In the data rows, the value 50 means zero.
Here are some points:
47 60 29 56 56 48 28 33
53 69 43 37 40 50 65 40
70 19 91 56 67 61 70 80
54 67 33 37 99 53 40 36
42 60 57 43 42 39 59 38
64 30 74 42 65 63 69 82
30 45 00 51 53 44 43 37
31 00 30 68 45 39 26 23
55 59 34 40 36 33 54 44
42 52 32 58 60 50 40 37
59 44 65 35 54 50 71 59
35 54 42 62 51 99 41 35
40 45 34 67 00 52 35 38
61 54 60 37 53 50 53 32
48 40 30 59 46 32 35 34
46 56 43 58 55 50 37 35
47 47 45 48 50 49 60 47
39 62 34 63 45 53 31 25
46 58 39 58 51 53 40 40
39 45 38 60 71 50 31 18
46 45 30 64 57 49 34 26
42 27 67 51 65 46 55 74
48 59 27 41 58 55 45 28
57 55 59 41 43 42 55 43
55 52 60 51 58 46 62 60
Then 21 other points, each followed by its number:
49 18 74 40 59 65 72 66 0
35 99 42 48 45 46 40 32 1
67 24 96 58 69 61 55 87 2
53 54 48 35 38 39 63 35 3
50 73 37 48 55 38 48 34 4
58 63 59 27 39 39 67 48 5
46 46 62 47 48 46 55 52 6
46 57 46 54 49 41 56 31 7
40 40 46 53 49 40 37 26 8
37 60 47 51 49 45 45 34 9
62 25 81 45 69 66 50 79 10
48 55 33 59 56 38 36 36 11
45 99 56 46 35 44 64 39 12
54 36 38 64 76 52 36 36 13
63 48 57 27 43 90 53 64 14
52 52 53 43 40 43 50 46 15
50 56 32 32 44 38 40 43 16
43 46 32 66 60 46 31 30 17
54 55 70 59 59 70 60 78 18
52 55 53 44 49 47 56 47 19
57 30 74 55 62 69 62 80 20
Which of these numbered points is nearest to each point below, looking only along the 2 directions in which the first points spread most? Its number follows each.
56 53 46 36 46 49 57 99 > 18
49 51 58 49 38 48 62 54 > 6
53 58 39 61 47 52 38 27 > 11
56 56 62 41 30 48 60 51 > 6
60 30 78 54 77 58 59 86 > 10
66 54 63 36 53 51 61 40 > 5
58 29 75 59 73 76 64 73 > 10
43 64 46 50 40 50 63 49 > 3
63 28 73 52 54 56 55 69 > 0
67 35 72 46 70 56 58 75 > 18
59 27 91 54 71 63 73 84 > 2
